In the rows, 128 means zero.
Each path below is one point turned by a fixed rotation once a step. After each direction that follows a path, write how fast that rotation turns it, in degrees per step (0 if it stays still).
Each turn is a multiple of 5 degrees from 10 to 175, or 0.
Each row of a path follows its step; steps can be skipped.
path 1
step 0: [126 125 133 124 128 145 140 125 148 131 127 128 134 130 126 124 130 131
 125 124 137 131 138 124 127 135 126 122 138 118 127 137 129 129 118 126
 121]
step 1: [121 113 125 125 126 134 127 117 137 127 132 135 117 119 129 121 126 127
 128 121 122 127 119 116 121 131 139 130 123 117 126 134 131 129 131 142
 123]
step 2: [126 130 119 132 143 132 125 129 135 118 123 133 124 121 142 127 125 133
 125 120 122 129 133 123 126 146 129 134 138 136 120 127 136 134 131 125
 128]
step 4: [125 117 133 121 136 132 130 127 138 131 127 136 118 121 125 139 121 108
 130 131 117 132 131 124 135 130 126 134 119 132 131 129 128 139 129 135
 127]
step 7: [124 115 125 120 125 134 129 131 133 116 127 134 113 125 135 143 126 126
 125 112 130 123 133 130 127 139 135 126 121 132 128 135 125 133 130 125
 119]
step 8: [113 122 115 133 131 129 130 128 140 125 130 128 129 130 133 129 120 127
 142 124 126 128 128 133 131 145 127 117 135 123 122 131 132 116 128 125
 138]
step 9: [127 122 130 120 137 127 129 124 137 142 123 133 123 119 123 122 121 125
 130 114 110 124 126 131 135 128 137 123 129 132 129 117 128 126 116 121
 126]
step 12: [133 117 135 124 140 126 127 144 130 134 134 135 123 119 130 132 127 131
 127 121 128 117 126 114 126 143 141 134 131 128 127 120 131 132 125 129
 123]
step 13: [131 119 125 122 130 128 125 141 131 120 118 122 129 131 127 127 121 119
 122 123 131 138 144 133 122 145 134 127 130 124 117 136 133 119 131 130
 128]
step 14: [128 115 124 129 134 132 126 124 140 131 128 137 130 120 114 128 113 114
 131 122 133 118 127 136 135 129 129 125 137 131 131 130 127 125 133 137
 134]
step 15: [122 125 114 124 137 124 135 131 135 129 125 135 121 115 125 130 128 120
 132 131 131 127 138 127 119 135 135 127 124 131 137 109 129 131 120 127
 120]
[129 130 131 127 134 126 129 129 127 129 127 128 128 130 128 127 129 127
 134 132 124 130 125 129 130 128 125 129 125 131 125 128 126 131 127 128
 126] -> 55
[128 125 131 129 127 128 126 125 128 130 127 128 126 126 127 133 127 127
 126 127 125 131 124 130 126 125 128 130 131 132 125 128 128 127 126 131
 131] -> 145
[127 125 130 128 129 128 132 125 127 127 131 132 127 130 128 123 132 127
 126 129 130 130 127 127 123 127 126 126 130 129 131 128 127 131 126 128
 128] -> 70
[132 128 126 128 129 129 128 129 127 130 128 132 125 128 128 127 123 129
 124 127 127 126 125 124 131 127 127 129 125 132 132 129 127 129 128 126
 127] -> 140
path 2
step 0: [131 122 125 124 134 119 125 126 123 123 108 132 129 129 133 136 140 119
 131 121 119 130 125 123 127 132 131 126 135 132 119 125 133 128 136 135
 132]
step 1: [125 122 133 133 132 133 117 131 118 128 120 120 116 134 130 127 128 138
 127 125 128 130 113 119 135 127 128 133 140 135 124 134 124 132 125 125
 131]
step 2: [136 127 120 134 131 136 123 133 123 131 112 132 128 127 133 138 134 125
 134 133 137 127 123 124 123 137 122 116 130 127 128 141 135 134 127 129
 127]
step 6: [127 116 129 123 128 121 117 128 137 118 109 131 121 131 126 124 130 135
 133 130 126 134 131 129 128 124 129 125 138 129 131 129 130 124 119 123
 139]
step 7: [139 122 129 129 127 128 125 130 129 133 121 133 121 144 132 128 144 132
 135 121 127 127 121 115 135 134 120 126 132 123 121 123 129 126 125 131
 125]
step 8: [126 127 128 128 134 132 131 121 123 119 113 122 128 129 131 128 129 123
 129 133 128 125 110 121 131 123 126 120 140 131 128 127 143 129 117 131
 131]
step 9: [124 115 122 132 131 126 116 134 124 135 110 134 132 126 123 126 124 127
 131 122 132 130 120 115 130 136 122 125 126 131 120 124 125 128 125 126
 133]
step 11: [124 123 123 124 132 130 118 127 135 123 119 126 128 133 132 130 123 120
 135 133 131 122 119 120 119 135 123 124 120 122 129 138 133 113 123 123
 134]
step 12: [131 129 123 118 121 125 114 124 127 129 120 133 127 130 124 119 133 127
 129 125 132 131 128 123 149 126 117 129 125 130 134 131 132 118 126 129
 134]
step 13: [134 129 136 125 137 121 120 121 133 126 120 118 132 133 131 123 138 134
 132 135 129 130 127 121 132 130 132 111 127 118 121 126 130 122 124 128
 138]
step 15: [131 128 133 128 135 126 129 130 132 133 110 142 116 131 132 120 122 135
 126 137 130 127 126 120 139 129 126 119 128 128 127 122 137 129 122 129
 130]
[127 127 128 126 127 127 126 128 129 130 123 131 126 128 128 125 126 129
 125 126 127 129 133 125 129 127 129 133 127 133 128 125 127 128 130 128
 130] -> 125
[124 132 127 126 126 128 129 131 125 127 129 128 128 128 127 128 131 128
 128 126 129 127 125 128 132 127 125 132 130 129 129 126 124 125 129 130
 125] -> 160
